In the rows, 128 means zero.
name the system of each run
Dum, path 1 (8 x 22)
[[125  87 116 143 187 124 153 130  62 191 147 153 173 112 133 145 123 108
  122 104 138 129]
 [114 163 155 119 123 129 142 127 219 155 113 132 153 167 148 127  87  95
  156 161 147 120]
 [159 157  74 158 139 128  85 132 144  95 110 155  89 119  88 135 200 114
  137 104 124 114]
 [107  90 125 137 182 128 156 107  61  99 130 113 162 118 193 121 142 110
  147 141 162 127]
 [125 164 177 105  77 142 128 134 187  81 108  85 110 151 158 114  94 153
  144 151 128 127]
 [155 108  99 146 112 137 106 123  84 102 141 128  67 103  77 128 158 162
   89  85  91 127]
 [107  71 145 102 137 111 166 120  67 172 153 118 165 128 152 114  74 121
  115 153 139 152]
 [139 178 148 101  84 130 103 164 205 169 109 130 129 143  99 142  84 147
  132 135 117 137]]
Luvin, path 2 (8 x 22)
[[ 87 111 129  82 127 121 115 123 143 167 171 144 151  81  89 154 128 190
   73 131 120 137]
 [ 68 111 136  99 130 102 142 109 162 189 166 174 178 120 121 136 130 124
   96 171 132 139]
 [112 168 162  95 123  97 133 135 177 168 159 169 183 124 120 137 187 112
  134 143 150 119]
 [111 141 155 115 172 118 151 104 142 119 177 146 174 107 137 138 210 120
  134 111 167  92]
 [113 117 149  89 140  98 157  80 142  76 174 107 144 130 146  99 168 105
  144 153 181 108]
 [143 134 136  53 108  90 112 118 121  70 160  87 132 106 111 107 166 156
  135 141 175 130]
 [105  93 131  66 135 117 122 116  99 104 167  89 141  79 119 134 121 197
   99 132 155 137]
 [ 81  98 146  65  93 105 130 109 150 145 168 120 138 112 112 123  90 171
   85 172 127 150]]
vem, path 3 (8 x 22)
[[160 171  89 142 123 126  90 156 157 101  59 120 116 155 142 121 115  92
  182 150 146 140]
 [122 128  84 183 181 172 102 143  93  92  79 127 119 102 161 162 142 154
  137 104 117 121]
 [108 102 142 182 120 161 161 108 108  93  99 106  94 161 189 106  81 110
  129 143  93 130]
 [193 157 133 152  76 135 113 161 101 101  89 110  74 156 116 107 126 114
  146 103  92 136]
 [174  99 105 155 171 157 128 143  68 146 119 104 109 117 106 144  84 144
  126  64 123 120]
 [142 109 118 142 142 148 144 112 169 136 105  96 101 169 129 114  30 101
  149 134 141 121]
 [164 157  58 149 132 128  75 151 158 114  70 140  94 139  99 132 124 104
  157 131 132 138]
 [112 108  78 182 190 162 115 140  82 131  77 139 145 115 172 155 109 125
  142 122 126 138]]
vev, path 4 (8 x 22)
[[127 151 175 173 114 162 160 122 192 166 135 151 104 159 119 137 109 115
  112  98  83 100]
 [167 128  97 174 140 109 138 117 113 146 122 170 112 164 109 104 166  40
  152 118 128 118]
 [168 147 122 125 177 133 127 150 109 119  93  93 166 137 164 133 106 104
  194 113 187 119]
 [115 152 125 144 140 169 115 109 199  57 101  90  93 132 150 136 109 155
  141 128 135 104]
 [ 99  91  72 163 112 126 109 103  95  76 100 137  77 132 144 102 135 114
  113 170  96 152]
 [142 119 135 119  97 129 118 178  44 141  90 103 141 122 160 127  83 153
  133 138 108 173]
 [144 142 171 148 109 175 134 153 143 153 129 115 100 124 109 154  87 183
   98  75  79 114]
 [134  96 105 180 135 130 152 101 136 180 144 173  93 157  88 116 113  74
  104 113  91 118]]
kur, path 5 (8 x 22)
[[159 127 147 182 125 126 168 128  94 155 114 151 125 179 153 102 126  45
  154 119 112 123]
 [200 165 150 155 141 144 145 142 141 121 114 108 112 164 124 119 129  83
  176  76 145  94]
 [165 112  87 165 183 163 126 103 144  90 113  99  79 137 111 129 102 117
  149  86 148  94]
 [137 106  71 133 128 133 104 114 145  85  81  92  82 148 130 108  60 115
  149 159 143 143]
 [142 150  93 138  98 148  76 177 113 105  54 109 102 126 140 139  88 159
  141 144 103 162]
 [117 111 124 184 115 166 129 156  72 148  86 137 107 127 158 143  89 145
  105 118  63 151]
 [147 125 158 173  79 130 158 140 102 169 115 152 103 176 131 102 101  79
  121 127  70 141]
 [199 157 136 162 128 129 138 156 118 173 117 147 117 160  95 125 137  74
  154  76 118 112]]
rud, path 6 (8 x 22)
[[ 59 105 112 147 174 165 133 107 158 116 104 119 149 116 183 152  81 156
  124 162 137 129]
 [ 83 151 147 146  64 124 124 121 164  95 111 154 101 147 158 108 158 118
  114 181  81 144]
 [152 148 163 157 106 129 137 170  43 145 120 151 144 124 153 130 183 121
  128  99  89 137]
 [165 124 197 127 140 149 183 130 118 155 148  90 139 154 145 123  73 117
  147  84 141 103]
 [176 127 107 131 112 122 125 105 178 120 138 119  65 162  61 101 107  95
  133 108 130 108]
 [151 103  35 140 174 114  87 136  81 130  97 139 126 111 104 134 130 109
  144 128 155 147]
 [ 87 133 110 115 158 152 107 138 158 106  84 100 159 114 181 153  75 165
  148 165 158 140]
 [ 76 146 136 163  92 153 118 113 175  84 113 150  89 126 149 133 157 152
   98 153  75 126]]
zige, path 7 (8 x 22)
[[189 169 145 158 114 145 118 154 102  85 114 117  91 131 120 128 183 127
  146  72 110 107]
 [152  68 133 147 169 141 172 106  52 137 148 100 121 131 136 117  92 114
  126  90 131 118]
 [161 132 139 105  87 121 134 129 166 134 107  90  99 175 115  97  42 102
  149 148 135 139]
 [163 138  58 147 149 145  73 150 144 138  95 137  92 112  69 155 118 146
  126  94 121 128]
 [ 81  92  95 169 174 154 135 128 105 165  94 150 155 126 172 150  76 119
  123 152 118 146]
 [121 183 153 161  78 141 123 156 165 120  76 146 118 166 170 121 132 100
  150 160  93 139]
 [170 146 123 180 149 142 126 150  69 123 119 152 118 119 125 139 201 111
  137  69 109 110]
 [143  94 169 142 155 135 191 111  83 143 141 101 147 159 171 106  88  86
  151 115 146 114]]
rud, path 8 (8 x 22)
[[ 89  83  66 179 147 124 128  91 102 113 110 163 107 138 146 113 139  81
  118 169 112 144]
 [129 167 143 114  93 121 110 179 105 117  71 115 162 140 190 125 118 125
  167 170 132 164]
 [135 165 173 172 130 187 138 144 146 110 118 117 107 122 146 158 139 170
  119  71  89  95]
 [133  74 136 170 124 128 179  83  87 126 152 131  87 162 133  89 111  75
  111 124  99 120]
 [191 148 115  99  88  97 103 170 104 140  91 105 122 157 110 103  91  98
  167 139 143 159]
 [152 144  95 157 181 178  99 152 147 135  96 116 115 108 110 174 101 169
  134  72 129 106]
 [ 73  76  92 168 158 143 147  75 151 113 118 137 105 146 156 114  87  99
  114 168 119 127]
 [127 164 114 127  67 104  94 165 124 106  75 144 124 146 153 109 146 107
  148 184 109 170]]
kur, path 9 (8 x 22)
[[ 55 112 103 120 127 118 107 114 135 137 146 175 148  89 127 149 172 162
   81 165 108 145]
 [ 84 125 160  99 111  90 145 131 103 154 149 162 190 123 167 121 168 111
  121 180 133 154]
 [126 166 206 104 122 122 156 139 129 134 171 136 174 116 146 140 198 142
  128 105 136 107]
 [118 100 150 112 161 115 164  78 125 114 204 130 133 108 108 122 186 128
  107  99 151  92]
 [129 111 125  55 134  81 134  90 154 108 177 103 143 124 100 103 134 122
  134 155 191 124]
 [116 147 115  61 138 116  87 139 164 107 140 104 156  82 107 155 139 194
  123 136 169 132]
 [ 51  96 116 107 140 133 115 109 131 120 147 138 146  79 140 151 134 190
   81 162 120 143]
 [ 76 125 157  91  72  91 132 127 117 139 150 155 158 118 148 112 157 136
   98 191 109 163]]
rigu, path 10 (8 x 22)
[[139  96 157 131 113 100 166 119  38 142 167 146 141 129 138 101 174  96
  112 121 114 136]
 [180 163 192  69  83 103 142 160 131 153 146  96 148 146 113 113 110 127
  150 113 150 131]
 [155 126 123 109 148 143 123 106 183 126 166 105  93 115  58 142 112 161
  110  76 142  92]
 [ 98  71  67 107 160 101 124  78 147 129 144 132 125 127 105 112  96 105
  118 174 167 140]
 [ 88 160  97  98 120 113  80 154 161 117  86 141 164 112 155 145 137 147
  143 190 147 161]
 [ 80 139 144 161 154 166 125 134 116 114 131 153 147  86 163 168 186 179
   99 109  98 115]
 [109 102 182 139  96 110 182 106  76 137 169 151 135 144 156  97 163  92
  105 142  98 130]
 [193 168 168  83  70  91 122 167 113 147 144 120 133 140  92 109 153 119
  144 109 133 135]]
vev, path 11 (8 x 22)
[[128  81 113 169 107 120 151 113  89 174 128 160  99 162 115 103  91  79
  103 142  82 150]
 [196 161 133 121 117 120 116 188 106 188  96 127 149 147 111 135  95 106
  164 101 134 143]
 [140 151 117 171 191 178 125 129 185 139 116 129 123 124 115 169 121 137
  140  72 137  84]
 [ 95 115  93 176 148 129 142  89 170 118 102 156 114 166 157 109 116  61
  145 173 132 125]
 [154 170 113 132 105 117  96 172  91  90  64 120 135 141 171 117 149 108
  176 154 137 155]
 [125 132 147 162 155 185 130 138  99  77 106  89 113 105 172 154 123 186
  126  87 112 111]
 [111  85 144 160  96 146 165  90 126 115 133 117  71 162 139  94  72 113
   99 144  81 130]
 [194 129 102 126  82 103 105 165  76 153 103 128  96 148  87 104 106 101
  138 120 107 160]]
rigu, path 12 (8 x 22)
[[135 113 126 181 171 149 171  89 154 118 120 125 109 172 152 110 104  61
  156 119 142  95]
 [162 154  89 146 115 119 101 134 136  69  74 117  92 159 141  99 139  82
  177 151 142 134]
 [151 128 103 152 166 164 107 151  78  74  80  83 116 108 164 145 114 161
  153  99 139 125]
 [105  95 152 161 110 164 158 113 107  94 106  94  94 150 183 111  65 139
  116 141  90 135]
 [153 130 110 154  61 129 103 156 100 133  88 136  72 147 108 111 102 125
  111 136  67 161]
 [166 115 109 154 151 150 123 173  76 195  98 133 137 125 115 153  73 131
  131  87 111 140]
 [126 134 148 169 144 159 160 126 182 177 107 138 129 172 143 134  59  88
  142 124 115 115]
 [155 156  80 185 135 134 106 126 166 122  90 166  88 161 106 120 154  69
  151 124 116 116]]
Dum, path 13 (8 x 22)
[[152 118  71 151 201 123 119 139  91 149 100 140 162 124 136 141 131  84
  172 116 173 127]
 [106 149 119 150 158 154 126 122 182  90  76 107 136 151 187 133  92 111
  172 159 155 118]
 [135 138  93 170 105 145  99 124 123  47  88 118  62 133 138 113 157 127
  131 136  96 130]
 [136  92 140 140 118 133 146 136  21  95 119  95 119 125 175 105 118 135
  127 128 113 150]
 [151 133 183 114  82 150 149 153 129 143 117  83 112 153 136 119  42 155
  127 116 105 135]
 [167 106  98 148 116 133 115 133 123 173 133 141  78 135  55 126  89 126
   99  93  90 131]
 [132  92  83 128 158 105 132 136  92 200 116 153 163 138 120 126  82  82
  137 148 146 156]
 [129 178 109 142 141 143 101 167 187 156  68 144 157 147 146 154  98 113
  168 146 141 134]]
zige, path 14 (8 x 22)
[[154 150 172 108 144 112 162 134 108 113 128 101 175 148 180 110 143  88
  182 131 180 117]
 [165 147 147 124 142 151 133 105 161  57 141  76  86 132 116 119 139 145
  146  84 154  83]
 [128  59  76 123 145 122 122  89  82  85 138  93  83 116 110 104  97 139
  108 135 138 137]
 [127 122 115  82  86 120  97 163 118 134  91  93 129 126 135 125  49 164
  131 169 130 174]
 [119 155 126 150 111 166  95 166 153 157 106 148 113 105 105 171 112 192
   94 102  76 133]
 [ 87  97 126 178 127 132 152 118 103 188 137 192 134 135 135 134 135 100
   88 139  75 139]
 [149 170 164 125  97  95 144 154 137 175 120 164 165 167 140 113 154  63
  162 148 132 138]
 [168 166 141 142 182 138 140 130 153 128 146 132 146 127 113 146 183 107
  161  67 164  79]]
Luvin, path 15 (8 x 22)
[[179 143 166  84 129 117 147 113 148  83 158  70 120 141 113 104 125 127
  159 100 179 100]
 [134  96  83  98 143 121 103  93 125  69 152  94  85  95  82 122 137 170
  108 117 153 121]
 [ 90  86  86  79 122 109 101 124 113 122 116 105 142 107 134 124  71 162
  115 188 149 170]
 [ 96 159 158  89  80 132 104 169 161 158 118 130 153 107 129 154 101 194
  102 152 103 153]
 [ 76 121 151 152 122 139 141 125 126 175 160 187 147 105 126 154 167 150
   74 122  79 128]
 [118 122 160 133 126  96 174 114 128 188 158 176 169 158 140 109 151  58
  132 149 131 126]
 [181 174 159 109 143 106 141 136 159 142 155 132 152 140 103 126 179  93
  165  89 170  95]
 [134 111 104 128 200 135 136  83 141  76 157 106 121 111 119 131 164 126
  142  99 181  86]]
vem, path 16 (8 x 22)
[[150 104 186  89  92 106 172  96 106  97 186  87 109 142 121  87 130 124
  119 120 138 116]
 [173 127 127  50  98  93 106 136 121 123 161  89 121 111  69 112 117 159
  125 117 162 138]
 [103  98  94  74 152 120 104 125 150 159 147 115 150  91  90 153  77 182
  102 141 155 141]
 [ 66 128 107 111 111 115 107 122 196 163 117 164 145 128 124 139 100 134
  107 193 118 152]
 [ 95 160 118 151 111 118 106 155 138 168 114 201 157 118 134 148 190 116
  112 151  93 145]
 [104 135 181 164 147 139 173 129 102 161 152 169 170 127 169 141 185 108
  119 107 108 110]
 [147 145 200 126 117 119 182 100 145 110 175 122 128 155 136 103 177  92
  139 105 138  89]
 [173 122 132  79 136  93 130 107 104  90 174  99 123 114  90 105 179 124
  140 102 178 109]]

runs to name
path 17 (2 x 22)
[[138 144 100 104 149 141  89 148 181 167 132 131 132  98  66 169 104 179
  112  96 138 121]
 [ 57  96  78 147 159 134 118 101 169 160 121 172 139 116 129 147 105 127
   99 173 117 139]]
 => kur
path 18 (2 x 22)
[[107  71  75 104 145  96 121  72 112  92 166 128 104 108  94 103 152 121
  102 154 151 130]
 [116 131 137  67  95  91 115 160  96 137 110 111 177 125 159 118 100 138
  144 185 154 173]]
 => vem
path 19 (2 x 22)
[[ 98 140  62 179 149 149  83 132 158 121  88 175 109 111 121 157 159 133
  117 136 102 130]
 [ 86 119 134 167 143 139 144 143  83 149  89 154 169 136 207 135 117 106
  137 165 110 152]]
 => vev
path 20 (2 x 22)
[[ 88  87  59 123 196 114 114 108 113 145 126 149 166  99 134 145 125 120
  128 160 169 139]
 [ 83 168 152 112 107 134 117 139 181  96  91 118 158 134 190 133 123 144
  151 183 139 139]]
 => zige
path 21 (2 x 22)
[[ 77 154 178 109  76 142 130 116 194  92 135 120 116 128 149 127 130 171
  102 160 101 126]
 [108 114 126 127  94  98 120 131  67 131 153 170 131 104 120 119 204 132
   89 142  92 152]]
 => Luvin
path 22 (2 x 22)
[[150 117 130  56  89  78 116 141  77 107 133  91 145 124 131  93 118 128
  144 166 164 165]
 [140 148 135  96 126 150  95 159 148 129 135 102 124  85  92 165 116 215
  105  87 122 122]]
 => rud
path 23 (2 x 22)
[[103 141 144 114  88 121 124  99 155  36 125 100  99 136 162  96 161 133
  136 171 131 126]
 [150 119 118 101 108 117 100 144  50  80 138 102 114  88 116 125 173 177
  114 110 126 143]]
 => zige
path 24 (2 x 22)
[[107 137  77 160 141 110 102 129 101 108 103 179 139 119 149 127 208  91
  140 159 127 141]
 [114 138 177 123 142 143 152 151  76 109 111  98 182 120 212 135 126 145
  154 135 145 134]]
 => vev
path 25 (2 x 22)
[[ 75 134 140 112 101  96 137  92 159  94 157 158 137 129 145 105 199 108
  114 185 128 130]
 [138 146 144  85 135  94 121 146  73 108 149 126 178  99 146 128 206 134
  146 129 168 133]]
 => kur
path 26 (2 x 22)
[[169 156 117 153 129 111 131 137 108 100  91 128 130 166 160 100 160  56
  188 138 152 127]
 [174 159 144 143 150 161 123 146 111  65  94  74 115 129 160 133 131 143
  172  85 150 104]]
 => rigu
path 27 (2 x 22)
[[110 111  90 161 129 163 112  99 173  73  94 102  62 140 130 121  80 141
  121 141 110 123]
 [109 108  78 165 100 130  97 142  72 106  76 147  97 129 151 118 125 125
  114 167  84 171]]
 => rud
path 28 (2 x 22)
[[133  91  78 136 139 116 118  75 128  70 156 125  67 120  85 103 164 117
  109 124 134 112]
 [123 102  96  77 130  94 108 141  75 114 107 100 161 113 155 115  99 133
  149 178 171 170]]
 => rigu
path 29 (2 x 22)
[[ 90  56  96 116 142  97 147  79 107 159 168 152 130 125 104 107 111 104
   91 164 133 143]
 [146 165 137  67 103  87 108 160 171 177 125 134 172 138 102 128 109 118
  153 157 165 146]]
 => Luvin
path 30 (2 x 22)
[[123  95 141  80 109 129 119 140  81 133 151  89 129  91 110 138  83 202
   91 119 121 149]
 [106 111 140  97  87 126 125 125 175 174 145 127 113 132  87 129  53 161
   87 149 100 145]]
 => vem
path 31 (2 x 22)
[[131 101 181  99  73 109 162 102 114 133 192 120 100 131  94 100 133 142
   81 118  99 126]
 [164 116 116  64  97  81 111 140 123 177 162 127 132 120  52 116 109 132
  114 127 145 148]]
 => rigu
path 32 (2 x 22)
[[116 116 146  64 122 120 130 120 129  78 132  63 141 117 156 115  86 168
  141 159 173 138]
 [117 131 121 103  93 143  92 126 151  83 134 100  82  97  97 137 121 206
   89 125 102 134]]
 => zige
